In the rows, 128 means zero.
The rows of Y fall into 4 groups, which share some directions, and each row is roughly a mix of its group's hidden directions.
Y:
[[125 105 114  65 100 155 137 114 128 142]
 [110 150 131 176 138  91 118 136  86 114]
 [117 131 190 149 138 121 110 129 157  97]
 [146 119 159 157 177 166 133 128 132 103]
 [ 90 169 100 146 123 162 119 159 133 141]
 [135 154 140 155 130 112 108 167  91 167]
 [ 91 148 131 143 162 102 122 117 126  76]
 [148 107  79  79 114 138 143 129 119 107]
 [120  95 112  84  98 156 154 104 141 113]
 [130 124 139 114  76 152 119 140 142 180]
 [141 136 143 184 157 110  90 146 124 117]
 [117 139 142 175 159  89 111 138 101 106]
 [105 168 124 147 106 104  92 140 120 168]
 [116 122 122  82 121 150 136  80 152  98]
 [140  85 155 154 152 142 153 145 149  94]
 [114 112 167 147  99  88 128  96 159 128]
 [113 139 116 160 100  93 142 159 106 167]
 [134 154 160 147 191 116 128 108 117 134]
 [145 115 127 100 140 136 125  81 140  74]
 [141 125 103 128 186 171 148 132 131 142]
 [165 121 117 119  93 187 134 131 120 112]
 [135  79 125 127 136 160 141 121 166  89]
 [132 131 104  73 103 145 134  83 125 121]
 [ 91  86 131 145 147 138 126 121 172  99]
 [162 125 158 182 146 102 115 134 135 105]
 [160 162 140 101 128 125 138  95  79 131]
 [109 103 134 118  81 103 131 145 125 177]
 [169 124 150 166 121 144 114 160 111 163]
 [136 170 108 112 145 158 117 132 135 182]
 [122 135 111 189 115 104 107 159 139 147]
 [159 146 102 152 137 161 148 129  90  94]
 [167 113 129 131 154 124 170 128 117  79]
 [101 130 180 123 106 132 152  87 106 123]
 [114 122 115  89 121 134 139  82 145  82]
 [ 74 137 109 138 135  87 108 149 130 154]
 [106 112 145 132  80 105  93 148 126 161]
 [104 136 106 154 143  92 118 158 116 176]
 [128 149 130 146 109 126 111 173 112 183]
 [148 101 111 156 144 158 110 145 134 181]
 [117 105 116  67 101 155 128 104 142 123]
 [111  86 154 159 106 151 141 153 141  96]
 [135 139 169 147 115 105 116 172 117 167]
 [161 128 170 150 155  97 133  97 120 101]
 [166 136 149 170 113 139 124 149  97 164]
 [178  88 105 102 124 137 148 112 112 107]
 [111 108 117 118  79 175 130 141 157 142]
 [136  73 121 162 125 125 122 157 147 162]
 [108 154 138 181 154 110 105 159 112 130]
 [ 94 168 121 104 143 110 133 119 106 174]
 [159  86 122 112 140 129 122 120 126  69]
 [174 145 140  98 120 122 133 110 120  75]
 [ 95 165 150 148 165 116 128 142 109 164]
 [ 93 125 129 117  63 122 125 114 144 151]
 [119 132 131 101 107 119 112  97 157  70]
 [126 173 140 132 183 140 156 115 119 109]
 [117 111 163 161 182 145 143 136 144 113]
 [ 91 187 164 130 137 114 124 137 115 123]
 [147 111 181 146 111  92 121 119 135  94]
 [127 151 132 179 151 126  92 164 128 148]
 [153 104 168 135 135 165 149  99 135  95]
 [ 81 116 137 161 114 123 114 144 177 120]
 [ 83 152 107 143 108 109 101 156 109 157]
 [ 77 140 152 105  99 102 125  96 144 119]
 [158 134 139 171 145 133 118 176 101 109]
 [ 89 148 144 123 130 100 135  89 125  81]
 [ 90 148 160 164 142 112 110 165 118 146]
 [144 153 164 124 141 108 146 131 124  68]
 [133 111 108  84  90 123 152  89 134 106]
 [ 98 157 135 167 152 111 139 162  99 149]
 [ 91  82 137 148 119 112 147 162 136  99]
 [147  95 130 174 156 131 140 166 125 155]
 [129 127 131  80  99 132 140  86 146  91]
 [ 56 162 120 120 125 121 126 113 125 133]
 [161 105 114  97 141 161 146 105 116  86]
 [105 158 172 138 132 100 138 109 140 170]
 [170 120 160 132 131 157  91 156 141 154]
 [101 133 146 148 107  99 102 153 127 180]
 [ 68 146 137 115 105  93 125 111 139 146]
 [126  79 104 163 111  93 126 149 142 110]
 [125 100 107  99  81 121 122  91 145 102]
 [148 108  97  97 120 132 148  92 131  82]
 [ 80 144 105 124 163 133 110 122 157 162]
 [102 157  98 138 122 103  98 162 127 166]
 [138 173 108 138 150 151 141 154 110 172]
 [120 108  83  92  81 124 122 103 130 122]
 [149 180 165 139 155 144  97 138 126 124]
 [120 119 118 153 183 145 176 133 115 121]
 [ 88 122 122  68 126 161 140 118 129 136]
 [115 132 111 175 121 107  94 165 117 158]
 [148 122  97 172 161 123 155 150 111 155]
 [107 110  95 158 163 128 143 119 142  80]
 [116 147 132  92  97 112 160 127  83 152]
 [ 90 150  90 102  86 110 131 119 108 136]
 [109 172 151 153 170 147 123 146 116 153]
 [130  99 120 160 170 149 160 148 121 160]
 [171 106 134 104 107 106 172 131 104 111]
 [141  93 135 147 170 161 131 124 169 109]
 [149  90 107 104 104 156 110 160 147 156]
 [104  89  75 134 140 134 118 109 150 102]
 [149 111 105  87 130 168 146 112 146  92]
 [146  86 115 109 114 159  94 161 150 114]
 [145  97 124 162 110 103 121 170 118 165]
 [189  93 125 122 128 136 129 120 145  91]
 [129 166 110 142  99  95 149 142  92 158]
 [153 139 168 179 112 111 115 151 108 119]
 [ 74 116 118 119 148 159 133  98 163 128]
 [151 143 145  73  87 120 128 104 123 111]
 [138 162 131 132  71 108 100 120 111 154]
 [134  75 149 153 113 103 129 161 157 132]
 [139  93 147 143 118  75 104 141 109 156]
 [174 111 157 157 157 116 136 129 125  89]
 [112 101 159 163  94  95 148 145 151 133]
 [109  85  90 144 122  99 157 128 130  96]
 [159  96 131 120 137 172 136 105 146  87]
 [111  95  98 124 161 167 151  99 149 126]
 [141 124  91  70 130 153 144  99 127 126]
 [145 120 116  87 123 145 136  84 143  84]
 [141  99 125 117 157 129 130  87 135  73]
 [175 105 146 160 162 137  99 149 122 137]
 [ 67 114 129 131 167 100 142 134 121 116]
 [138 102 117 105 166  87 151  96 126 101]
 [171 123 106 112 153 170 158 117 130 102]
 [166 113 149 155 172 145 124 116 154 100]
 [151 116 125 101 100 143 175 102 165 119]
 [115 125  80  71 112 137 146 131 112 137]
 [136  77 107  84  89 122 120 122 132 121]
 [119 106  97 118 113 107 118 156 129 187]
 [146 108  86  95  97 173 136 134 131 125]
 [131  99 137 119  99 107 110 147 136 188]
 [118 124  99 134  94 118 127 161 107 182]
 [ 93 138 125 164 138  77 108 145 103 136]
 [123 125  90  73 106 138 137  93 118 117]]

Here is one row of each group, with its name. Which group are the others in?
[113 179 131  97 154 140 162 113 104 124]
(48)
[156 148 149  91  96 104 129 114 120  85]
(86)
[147  84  97 134 144 121  96 173 124 123]
(7)
[145  87 102 106 152 152 139 118 150  86]
(114)

[124 136 118 124 111 139 130 169 109 191]
(48)
[193 122  95 126 116 121 127 127  98 111]
(86)
[ 94 164 165 131 127 150 123  91 105 149]
(114)
[131  72 157 136 151 132 109 120 152  95]
(48)
[ 94 157 135  76 119 145 144  92 123 137]
(86)
[149 112 146  89  86 151 144  91 136 113]
(7)
[100 108 113  80 123 148 126  93 147  96]
(48)
[135 110 168 122  86  85 138 157 128 137]
(86)
[141  96 105  89 126 146 172  96 136 117]
(48)
[167 100 142  97 151 153 139 110 157 100]
(7)
[148 127 110  80 103 139 155 106  97 156]
(86)
[114 150 155 110  79 138 147 116  96 158]
(114)
